In the rows, 128 means zero.
Each run below is a few steps of one of 7 hidden systems, one row a step.
S, path 1, 11 rows:
[[132  76 118 126 162  86 141 140 188 129 154 165 154 135 146  97 147 184
  140  38]
 [134 118  90 151  75  90 100 101 176 109 119 148 117 186  70 130  86 163
  151 143]
 [ 73 138 173 146 134 136 105 153 102 130 100 123 157 178 138  97  51 125
  143 182]
 [170 120 162  99 130 180  74 140  60 176 160 141 125 105 126 138 105 103
  158 157]
 [180 139 114 123 146 175 154 191 117  75 157 103 116  75 115 117 132 110
  111 113]
 [152 145 118 129 154 106 169 130 156 132 103  40 116 129 123 183 181 117
  133 123]
 [ 82 139 122 118 105 100 142  73 134 103 110 123 118 121 171 159 171 114
   82 176]
 [ 90  83 137 118 120 108 145 111 124 160 121 180 128 115 189  85 153 151
  134 100]
 [145 113  94 161  95 112 112 130 152 144 138 209 116 126  75  87 124 134
  143  81]
 [113 142 124 155 157 115 120 153 156 125 121 129 170 184  67 117  68 136
  114 118]
 [142 136 152  98 137 166  86 103 111 154 146  95 138 169 128 163  69 146
  128 183]]
L, path 2, 11 rows:
[[160 133 161 107 121 172  96 108 119 157 149 123 146 153 158 136  95 162
  105 177]
 [155 158 155 145  91 169 114 169 121  98 145 103 119 106 171 104 122 149
  121 133]
 [148 146 132 151 115  99 108 177 124 107 136  92 136  94 112 150 162  81
  134 107]
 [100  86 107  97 144  95 140 139 129 107 127 112 152 138 118 187 153  99
  111 135]
 [100  82 108 108 125 144 165  95 134 143 115 125  91 138 166 140 139 144
  150 140]
 [113 142 106 152 101 127 139 100 121 144 114 157  75 101 135  64 112 118
  135 119]
 [132 144 136 136 150  93 125 145 119 157 121 163 158 126  85  80 108 118
  109  92]
 [158 115 136 107 160 160 117 128 147 140 154 151 166 167  97 161 112 158
  115 126]
 [133 155 135 146 121 179 119 114 163 104 147  94 111 157 163 148 111 167
  133 152]
 [120 177 159 153  99 103  85 130 107 114 127  87 109 102 157 120 126 105
  145 143]
 [123 111 151  95 128  88 121 175  78 101 121 147 163 101 116 136 151  95
  130 138]]
G, path 3, 11 rows:
[[126 168 117  93 119 193  82  79 125 113 191 192 118 149 102 159 103 155
   69 123]
 [120 137 170 141 187 182 146 176 163 114 155  92 145 142 194 117 121 187
  159  81]
 [152 150 141 142 103  98  62 117 120  81 157 100  85  90 142 151 139 115
  217 155]
 [ 88 125 151  74 150  56 152 162  78  66  97 138 172 106 125 114 141 105
  102 152]
 [193  57 112  92 118 148 173 125 122 170 109 158 131 125 109 153 176 139
  146 163]
 [115 120  80 208 128 145 167 110 192 105 108 135 100 123 130  87 117 103
   87 170]
 [129 156 135 155 132  72 104 107 133 219 105  74 135 138 119 114 112 102
  109  93]
 [127 142 124  84  77 144  80 101 109 133 166 183 137 149 116 128  98 164
   66 109]
 [116 121 153 150 135 198 148 196 152 114 147 146 152 165 148 124 123 182
  157  79]
 [123 141 129 167 134 132  73 134 138  95 157  91  90 119 119 173 124  91
  212 142]
 [ 84 135 146  60 168  75 130 124  71  91 116  93 143 107 142 130 113  99
  107 155]]
Z, path 4:
[[163 145 176 128 152 142 116 143 114 148 133 120 152 111 151 140 154 121
  135 155]
 [174 109 120 133 122 138 130 159 130 109 149 127 130  83 138 119 151 110
  110 138]
 [145 110 100 141 116  98 155 152 154 122 118  93 120 114 125 125 148 122
  120 103]
 [ 94 113 108 140  96 101 131 107 140 145 112 118 119 139 138 138 136 110
  101 125]
 [ 83 108 131 129 127 132 127 129 120 149 127 149 128 142 147 105 104 132
  121 106]
 [128 125 120 124 124 154 113 122 121 149 139 158 109 145 103 118  94 137
  153 115]
 [133 155 127 131 138 141 122 132 132 102 128 128 130 154  90 135  99 139
  128 141]
 [140 153 153 111 159 128 117 114 129 121 135 104 142 139 132 164 135 136
  128 151]
 [143 134 149 115 131 142 123 128 117 107 142 124 124 100 169 134 150 131
  124 152]
 [148 127 131 140 117 117 144 155 127 117 124 131 115  93 140 107 157 121
  146 117]
 [130 109 104 146 110  90 141 135 141 128 113 142 128 118 106 122 148 103
  116 127]]
L, path 5 (11 x 20):
[[123 203 147 157 118 139 117 164  72 160 103  66 111 104  98 119 106  51
  113 145]
 [129 129 149  64 201 129 140 152  72 138 144 106 166  95 125 170 153  81
   84 123]
 [153  95 105  68 164 163 179 108 151  99 157 122  98 101 165 162 179 170
  135 106]
 [117 161  82 164  93  87 147  69 177  99 118 128  58 105 148 109 169 143
  136  96]
 [ 77 137 137 150 118  24  96 105 127 151 105 179 157 135 113  95 131 108
  118 100]
 [126  57 149 101 140 145 118 148 121 149 139 220 183 174 109 117 101 163
  142 140]
 [169 122 113 170 118 221 143 148 171 122 136 126 103 169 118 110  79 169
  155 158]
 [143 212 141 181 118 119  88 124 130 139 120  40 110 128 113 119  84  95
  106 151]
 [118 144 182  61 145  97  87 149  56 133 139  95 184 111 150 164 135 101
   88 140]
 [148  76 134  75 125 185 171 168 111  91 149 150 126  98 170 167 193 154
  155 127]
 [132 131  70 191 115 119 175 114 187  86 115 111  57  94 121 123 174 104
  154 115]]
G, path 6 (11 x 20):
[[160 148 129 150 149 173 133  89 125 123 134 132  62  87 137 147 160 100
  196 182]
 [125 167 135 129 185  68 148 116 119 100 113 109 133  70 144  71 132  88
   79 143]
 [211 116 127  76 112  86 135 103 133 174 122 142 148 118 109 126 159 169
  102 121]
 [130 118 111 180  92 142 141 128 202  90 129 184 147 162 132 107 132 168
   87 149]
 [101 113 152 197 133 104  90 150 163 182 120  96 155 164 133 135 113 103
  164 110]
 [ 98 116 123  89  98 117  56 116  83 126 158 131 127 140 113 138  68 106
  116 138]
 [119 119 144  73 125 190 171 185  86 123 118 123 132 151 136 119 101 170
  133 111]
 [149 155 128 160 120 189 143 142 132 102 131 114  77 109 121 162 164 110
  185 146]
 [ 97 165 134 133 184  82 131 116 121  95 126  90 123  83 140 135 156  69
   99 133]
 [172  97 119  56 128  85 139  87 113 160 130 137 130 102 146 126 161 157
  100 120]
 [141 111 109 161  87 140 170 124 178 102 113 197 119 137 138  77 142 179
  113 138]]
V, path 7 (11 x 20):
[[164  89  65 123 132 183 145 132 130 141 145 134  73 122  53 174 130  96
  181 118]
 [ 82 165  83 118 173 147 191  88 142 107  95  76  86 156 112 137  94 129
   84 146]
 [116 173 159  72 137 120 129  58  82 198 118 128 118 120 172 128 145 144
   87 122]
 [145 173 161 149 100 156 120 158 129 100 158 198 135  95 162  79 162 166
  102  88]
 [162 127 127 181 160  82 114 157 194 123 140 129 150 135  96 118 142 139
  178  72]
 [123 106 100 126 128  85  86  83 162  85 144 126 136 157 102 163  93 119
  116 188]
 [ 95  87 166  86 122 133 144 128  90 133  94 114 143 154 184 118  99 148
  137 202]
 [161 128 144 143  79 177 125 162  75 176 119 145  92  86 133  97 135 100
  161 134]
 [134 153  99 168 153 134 154 186 141 118 129 112 135 115  65 119 123  83
   93  82]
 [142 123 108  87 166 108 128  87 160 137 143  95 151 160 108 203 147 141
   87 121]
 [107 131 140 105  93 156 133  84 139  96 136 125 103 134 211 136 142 182
  117 163]]
V, path 8:
[[151  96 125 165 117 110 114 156 166  80 139 122 130 122 130 149 154 120
  180 150]
 [101  78  97 133 137  87 137 120 133 115 108 102 116 124 126 131 113  84
  141 171]
 [111  88 114  85 113 135 151 121  81 156 108 145 121 125 130 119 114 108
   99 162]
 [142 130 126 130 109 188 168 155 119 165 116 154 117 132 122 108 134 143
  112 105]
 [140 166 110 171 141 150 126 122 170 153 143 111 111 139 104 132 123 131
  119  79]
 [106 158 129 116 149 100  92  98 148 110 152 102 138 149 132 150 109 140
   97 114]
 [120 130 169  87 112 119 102 125 104 103 137 139 140 131 171 139 135 168
  150 145]
 [138 131 149 155 105 134 127 160 114 108 121 154 108 102 135 108 146 121
  188 139]
 [130 122 106 156 163  98 140 144 135 118 116 127 127 112  79 115 125  76
  135 137]
 [140 102 108  86 157 120 149 105 133 134 123 124 148 141 114 150 121 125
   78 165]
 [143 120 136 117  97 168 156 112 134 150 116 123 113 136 177 119 139 171
  110 151]]
M, path 9:
[[ 61 142 109 154 123 140 102  82 134 104 143 123  85 134 137 183 142  85
  149 143]
 [ 88 104 137 103 173 108 147 134  94 111 124 138 106  85 163 105 138 105
  175 115]
 [173 109  96  91 108 128 166 111 116 121 111 168  90 108  98 111 141 151
  148 144]
 [138 151 121 150 151 116 183 129 162 112  90 136 143 145 108  94 127 147
   83 151]
 [151 150 153 133 154 106 101  85 144 186 128 118 155 141 138 135 134 134
  101 145]
 [124 129 156 117 100 141  84 134 116 118 163 148 148 123 174 110 111 151
   96 132]
 [145 119 144 146  94 140 112 188 132 127 140 123 136 144 120 129 126 150
  173  91]
 [115 135 108 161 114 127 107 139 140 103 130 121 117 141  83 163 122  89
  138 143]
 [ 95 104 131 107 177 114 137 131 110 123 122  92 134 122 140 152 123  91
  129 150]
 [143 107 116  91 112 153 151 104 108 144 127 117  85 105 164 124 133 142
  136 150]
 [138 153 114 152 110 130 169 140 142 121 112 137 103 108 127  76 137 138
  110 102]]
Z, path 10 (11 x 20):
[[ 92 144 117 157 130 173 123 142 146 135 158  88 106 134 152 152 125 116
  111  73]
 [ 83 145 119 124 121 118  91 127 113 109 158 122  98 115 123 152 126 104
  152  72]
 [ 94 120 123  86 124 106 126 131 105  79 131 157 115 130 114 145 133 136
  159 116]
 [118 125 131 114 145 124 158 102 128 112 101 162 113 139 122 134 145 141
  166 164]
 [134 145 140 145 153 118 142  98 132 135 104 148 124 116 135  93 126 120
  120 180]
 [165 135 142 120 141 109 122 126 126 153 129 133 148 111 130  89 115 137
   99 133]
 [170 117 122 125 100 143 123 140 147 141 142 129 139 134 129 124 127 158
  100 118]
 [130 129 126 166 109 144 123 149 162 126 137 106 127 150 133 142 127 133
  129 117]
 [102 128 134 145 127 119  96 138 125 131 135 102 129 132 135 152 120  98
  139 126]
 [111 104 132  92 130 127 121 146  94 117 138 123 128 121 135 138 118 121
  135 129]
 [133 121 120 109 128 150 160 135 115 125 117 139 107 124 120 133 139 131
  148 137]]
S, path 11:
[[105 120 114 103 118 149 123 160  67 183 122  87 100 128 108  95  54 100
  127  90]
 [130 188 121  99 124 191 134 142  83 141 141 133  98 128  77 169 134 115
  120  91]
 [116 179 132 127 203 170 160 115 151  91 148 113 119 125 135 171 160 139
  129 110]
 [137 147 128 104 162  85 125  64 158  99 137  93 102 106 170 147 157 151
  144 146]
 [118 127 140 105  89  65 139 117 117  90 101 151 123 106 169  84 148 157
  126 146]
 [137 100 147 145  94 106 136 155 128 154 102 199 153 135 114 102 158 143
  152 124]
 [143 102 115 177 139 135 116 143 169 138 136 178 158 152  83 117 108 107
  107 150]
 [138 108 122 134 154 135 109 131 146 158 137  78 145 158 128 118  58 124
   98 150]
 [139 151 137 102  81 165 100 129  89 147 141  82 100 130 149 132  88 136
  116 140]
 [118 164 154 134 114 168 129 176  97 115 142 119 109 102 142 140 154 117
  153  91]
 [127 129 119 132 164 117 134 136 145 100 147 128 123 110 109 182 184  99
  151 103]]
X, path 12, 11 rows:
[[127  95  98 144 141  95 125 129 158 141 122  60 117 139 126 135  98 106
  132 130]
 [ 96 127 117  93  94 111 120 104  90 161 112 112 111 132 137 132 113 113
   98 129]
 [108 132 142 123 114 179 155 160 105 147 123 161 128 131 136 130 149 136
  122  95]
 [144 148 113 163 151 155 124 129 165 114 157 151 113 123  96 148 145 126
  141  95]
 [112 144 118 119 172  87 123 102 150  93 131 111 128 142 113 121  95 139
  127 136]
 [130 131 161  83 124 111 116  99  97 149 114 121 126 134 162 119 116 157
  142 155]
 [144 138 152 146  81 169 134 150 112 124 125 155 117 106 159 111 150 131
  129 149]
 [150 128 119 174 140 114 131 171 151 112 132 131 140 109  95 120 148  98
  132 112]
 [133  95 100  98 156  88 120 111 140 121 136 119 144 142 100 146 108 117
  104 148]
 [118 105 132  95 117 149 143 105 124 158 117 101 119 156 170 130 108 167
  119 150]
 [122 161 142 170  84 159 122 133 128 153 126 131 101 113 157 117 150 123
  132 109]]
M, path 13 (11 x 20):
[[154  64  93  97  85  96 119  59 159 180 119 156  98 165 127 111 103 196
  160 132]
 [ 64 162 153 173  83 125 142 149 115 125  74 177 145 169 123  58  83 138
   98 153]
 [159 160 187 140 157 155  89 152  89 204 127 163 167 140  79 153 138 101
  166 127]
 [155 136 126 102 146 189  87 146 116  60 188 133 139 126 113 154  84 126
   95 175]
 [145 134 137 113 151 124 140 161 143 107 124   4 113 140 154 145 101 158
  174 115]
 [116 166 108 142  56  98 118  92 118 115 111  89  67  95 149 160 173  93
  129 144]
 [ 97  97 130 129 145  94 170 165 119 112 119 162 142  75 156 108 201  88
  113  94]
 [174  51  81 117 138 131 152 101 172 155 142 188 122 127 103 126 148 146
  126 121]
 [ 96 120 103 153 144 118 144 101 172 131 110 144 138 175 123  70  59 159
   78 143]
 [108 174 180 123 125 118  88 107  92 213 108 128 147 165 128 121 101 140
  139 121]
 [126 169 174 116  97 188  82 158  77 102 161 180 139 124 131 141 127 130
  126 140]]
X, path 14:
[[143  90 103 122  68 124 154 176  93 102  99 155 117 113  68 180 189  82
  175 148]
 [118  85  78 147 188 151 203 115 169 130  89 119 126 152  86 160 135  89
  109 181]
 [130 117  97 124 182 119 140  48 147 215 124  97  99 124 147  97  93 121
   87 126]
 [117 168 136 103  80 133 124 116 100 157 135 152 116 117 162  58 104 171
   62  72]
 [147 174 168 149  93 143 112 189 139 112 148 177 166 151 103 141 165 170
  137  58]
 [123 138 135 158 160 129  81 130 174  61 163 145 156 166  96 191 126 127
  156 154]
 [103  99 146 105 174 105 104 103 125 112 125  70 118 141 165 131  71 126
  180 191]
 [140 122 144  98  74 130 129 123  54 158 103 100  81  81 172  98 125 110
  152 168]
 [152 137 119 147  98 145 185 197 105 121 102 151 126  81 105 109 183  90
   96 115]
 [157 101  85 137 185 108 155 125 184 128 141 147 158 131  72 162 166 105
   88 101]
 [107  94  97 103 162 111 127  54 182 135 142 113 130 171 152 133  88 174
   87 137]]

Name the system that made each run.
path 15, 2 rows:
[[147 129 177 118 197 132  71  98 135 102 192 178 157  95 185 104 119 144
  128 153]
 [186  90 137 115  96 108 108 166 134  73 151 116 119  98 171  76 106 177
  172 136]]
 | X
path 16, 2 rows:
[[134 154 131 183 131 113  92  76 132 174 126 137  82  90 139 103 132  79
  161 151]
 [124 116 128  73 135  90 118 158  71 104 141 161 149  80 117  82 113 103
   84 107]]
 | M
path 17 (2 x 20):
[[122 142 108 121 154 148 159 126 126 130 123  87  85 115 127 128 120 123
  145 107]
 [126 169 121 108 142 103 143  96 114 128 118 128 101 105 119 120 148 121
  115 109]]
 | X
path 18, 2 rows:
[[ 48 132 151 148 153 113 108 162 139 122 145  70 174 138 181 163 140  89
   77  89]
 [118  68 116 104 101 155  95 106 118 171 170 144  90 111 166 177 159 124
  191  95]]
 | M
path 19:
[[142 106 109 123  68  69  97 126 144  47 152 184 125 102 147  61 109 157
   97 136]
 [141  88 148 139 108  72 146 190 142 158  78 122 183 176  92 120 130 149
  163 115]]
 | M
path 20 (2 x 20):
[[ 64 103 155 145 139 188 136 164 129 135 125 214 184 187 120 141 121 133
  112 132]
 [147 133 145 159 183 199  88 115 142 165 156 136 112 157 108 132  67 133
  195 149]]
 | M
path 21:
[[118 137 150 124 126 189 163 136 143 110 109 212 153 190 106 134 131 189
  142 153]
 [131 131 160 210 180 180 102 141 159 147 142 116 126 129 143 140 120  86
  183 169]]
 | G
path 22:
[[108 159 145 109 144  87 144  91 134 169  91  42 111 153 168 124 114 165
  140 108]
 [107 176 153 125  65 125  71 108  83 119 150 188 122 100 144 126 149 110
  100 129]]
 | V
path 23:
[[184 143 123 186 137 101 109 146 158 154 131  84 127  98 107 129 148  84
  137 124]
 [107 125 119 106 115  84 122 143 125 102 127  86 166 136 129 156 127 103
   49 139]]
 | S
path 24, 2 rows:
[[183 103 162 112 175  98 109 145 153 141 140  94 193 136 125 177 158 130
  128 151]
 [156  78 120 125 101 164 133 131 137 112 148  85 114 100 198 137 139 127
  101 182]]
 | Z
path 25 (2 x 20):
[[155 108 100  74 170 101 138 103 116 141 144 127 125  93 107 157 155 102
   97 117]
 [138 119 107 107 105 140 184 112 154  93 115 149 116 135 149 117 152 181
   88 136]]
 | V
path 26 (2 x 20):
[[164 126 136 131 173 129 179 138 131 132  86  68 145 123 129 116 118 110
  101 204]
 [164 145 139 118 132 133 143 117 110 185 122  89 130  92 161 122 152 106
   61 130]]
 | Z
path 27 (2 x 20):
[[125 130 159 112  92 124 110 132 114 154 119 155 165 159 134 118 117 155
  100 139]
 [145 104 144 150 130 186 119 155 147 144 151 155 146 150 130 135 118 147
  146 128]]
 | Z
path 28:
[[131 184 187 116 177 148 162 185 101 104 112 115 188 130 133 103 120 137
   79 140]
 [197 113 126 114 154 156 112 107 142 176 176 140 126  90 131 181 192 116
  126 106]]
 | Z
path 29 (2 x 20):
[[104 127 100 122 141  88 134 109 130  84 129 123 114 104 136 108 119 107
   85 137]
 [145 113 134  96 121 106 154 120 127 177 103 127 135 142 131 120 144 161
  130 109]]
 | G
path 30 (2 x 20):
[[127 162 144 135 110 145 101 125 128 101 148 110  99 120 147 160 144 139
  163 119]
 [100 136 146 113 150  99 126 143 110  87 133 130 132 100 148 129 153 111
  135 123]]
 | G
path 31:
[[ 87 113  87 125  62 122  87 136 119  45 158 109  97 114 142 131  85 101
   90 150]
 [ 91 114 147  87 123 117 184 185  86 161  81  89 138 142 135 141 155 138
  153  75]]
 | G
